One turn sends every row of this set to another row. A few are shown first. Where does it send the rows asked after them?
zupuv: 6  -1  -3  10  -23  4  -5  12  8  -2  6  -4  -47  -2  -5  -8  -5  -16  -3  -6  -28  3  0  15  21  -1  -7  9  9  -5  -1  -9  6
Sugi: 0  12  3  3  13  19  12  1  2  -15  -17  -6  29  -15  -9  -6  16  -7  -7  7  -11  -22  -17  -4  -26  -11  15  8  11  30  -11  -7  6
lep: -10  3  -13  -30  15  -8  -23  14  -3  14  -1  0  5  -21  11  -11  -1  2  29  -7  -19  5  1  14  -16  14  -2  12  -24  -5  2  -18  -3
Zuvu: -2  12  24  -12  6  -16  5  -45  4  -5  2  2  -33  15  4  -13  8  6  -9  -6  -9  -41  18  -1  -5  -5  3  18  -6  -6  -15  -13  7
Bufo: 14  8  6  -49  21  -5  3  -8  -3  5  0  9  8  -23  -9  2  -1  3  -4  -12  -17  -15  36  5  -4  0  7  -27  12  -4  -11  -15  2
sev: -6  5  13  -4  14  -4  -5  -11  -28  -4  -16  10  3  -23  -1  -16  -11  -7  19  -5  -4  -30  -27  8  -22  -14  2  -23  8  0  1  -3  -13
figev: -14  -6  1  -10  12  16  -10  -29  -25  -13  -12  -25  4  -14  14  15  -1  14  5  8  -15  -1  -12  -4  4  -9  -14  -3  -21  11  8  22  6
lar: 27  1  -3  -30  9  -7  7  2  18  -7  -6  -1  34  2  9  16  10  -1  2  2  -7  24  33  4  -4  10  13  7  7  -1  -20  6  -17
los: 1  15  5  15  4  10  11  5  -2  -1  18  -7  -1  -9  8  -29  47  4  -27  14  -29  0  -19  -1  -10  -5  7  4  19  13  3  3  7
tula: 10  3  13  -2  19  -31  2  -38  2  3  -22  -6  -29  14  -9  -1  -7  26  -7  -16  9  -7  18  -3  3  3  -5  15  -13  -12  12  -3  -8
Ruzi: -4  3  20  -19  -1  -21  2  -30  3  2  31  10  -12  -10  4  -23  -3  18  -14  -25  5  -33  16  11  -18  1  -3  6  5  -21  -4  12  -13
gitez: 10  3  -5  -21  16  -4  0  -33  -5  11  -13  -17  11  23  9  -17  18  -8  -14  16  -14  -13  4  -9  13  -17  -10  -21  -12  -14  -11  9  19
vilat: -7  -6  20  13  -11  -3  -1  1  20  -4  37  12  0  2  -8  -31  6  30  10  4  -15  -2  -14  11  -12  -11  6  -22  7  15  5  -20  -14
Soped: -10  0  2  8  26  -17  -15  -20  0  14  1  4  -25  4  -14  -26  -3  12  -21  -29  1  -15  -9  14  -11  5  -8  10  7  -16  10  13  -12
vabi: 5  -4  -8  -8  -2  -28  -10  -27  1  16  -10  7  -8  -3  21  -4  -19  2  18  -18  -2  19  -6  -7  -7  3  16  -26  -30  -2  -2  12  4
Gebiz: 7  8  26  -11  -23  5  18  -1  20  2  8  17  12  13  -20  -13  -3  23  -9  21  3  -22  12  10  0  -2  27  -3  6  19  -1  -24  3
fem: 30  2  17  -1  -3  -17  11  17  -6  -2  3  -2  -4  -17  11  13  18  26  -4  -4  -6  35  18  9  -5  16  16  -2  15  -2  15  5  -25
Tirim: 12  2  1  12  -1  13  3  4  0  -6  -7  -31  -1  22  24  -3  24  -16  -10  4  -15  10  -25  -5  -17  -10  -1  -13  2  0  -23  14  3
bebed: -39  4  -20  1  -10  -10  -10  0  15  -6  -2  24  0  -4  2  -6  29  -1  -3  -4  -8  -20  15  1  7  13  -1  23  2  15  -4  -16  14
bek: -8  -15  2  1  -32  -13  9  -9  -6  -12  -1  -3  3  16  11  6  -2  -2  8  9  5  0  39  -1  -4  -4  -29  11  12  -3  16  -2  -24
bokad: 4  7  -7  -46  0  -9  18  -21  -12  -1  6  1  -14  -14  2  6  2  -24  3  1  -10  22  -1  9  19  9  7  7  -6  -7  -18  -4  20
Dabi: 29  -2  5  -4  -7  -21  14  -1  17  -15  16  -5  10  -35  7  4  5  12  24  -16  -7  26  -14  0  -13  -1  21  -8  -16  7  -7  -3  -7
rulu: 4  -5  14  -18  -5  -2  2  -9  -31  -2  12  -16  25  -3  0  6  0  -30  -14  11  -5  -21  2  3  -29  10  -19  -10  -4  -5  14  -11  8
lup: -15  2  5  11  -6  -6  0  3  12  2  3  6  -17  25  9  -2  13  43  -3  2  -1  28  -15  5  4  5  -6  -29  14  1  -4  5  -20
Foz: 2  11  19  23  0  9  0  5  -11  -6  -26  -2  -9  18  18  -12  24  -12  -3  26  -13  -2  -6  1  -10  1  26  24  11  20  -2  0  -4
gukam: 16  7  16  -9  -17  -19  17  -11  14  -6  19  7  21  -16  23  -10  13  21  2  14  -4  21  32  -11  -8  8  27  16  -8  20  7  8  -5
kob: 5  6  13  0  -7  -4  4  -13  12  -1  -16  20  3  40  -9  16  14  21  -16  26  -2  2  4  13  26  12  16  -7  14  2  -12  -2  -8
Zut: 2  -2  9  5  -28  -13  3  3  3  -18  11  -8  6  -34  -8  6  7  33  -9  -1  4  -21  1  1  25  2  -15  3  -10  -5  21  12  6

lup goes to -> kob
gitez goes to -> Bufo
Where do these go?
rulu goes to -> lep
fem goes to -> Foz
tula goes to -> Zuvu
lar goes to -> Sugi
bebed goes to -> Zut

